Read these off the row that follows.
1) Give the entry just right of 126.
2) Give the entry just right of 132.
[121 126 151 114 131 139 124 151 120 119 139 129 120 132 113 147]
1) 151
2) 113

Questions about the array below. Counting starts at 0.
1) The entry in row 0 and column 2?
2) The entry in row 2 and column 0?
3) The entry in the bottom-right corner?
4) The top-right entry?
5) The entry at row 0, column 0?
6) The top entry of the column that holds the largest entry?
7) The entry directly above 142?
8) The entry in row 0 and column 1?
[[120 104 122 132 140 100 124 100 129 140 114 106]
 [129 121 130 122 117 122 118 117 133 119 116 118]
 [121 103 122 136 142  99 126  99 130 143 112 105]
 [119 121 120 148 152 124 141 135 119 147 126 132]
 [118 102 122 132 140 100 123 100 128 139 111 104]
 [118 103 123 128 136 100 123 103 127 134 115 108]
 [131 118 129 121 116 116 114 105 134 118 112 111]]
1) 122
2) 121
3) 111
4) 106
5) 120
6) 140
7) 117
8) 104
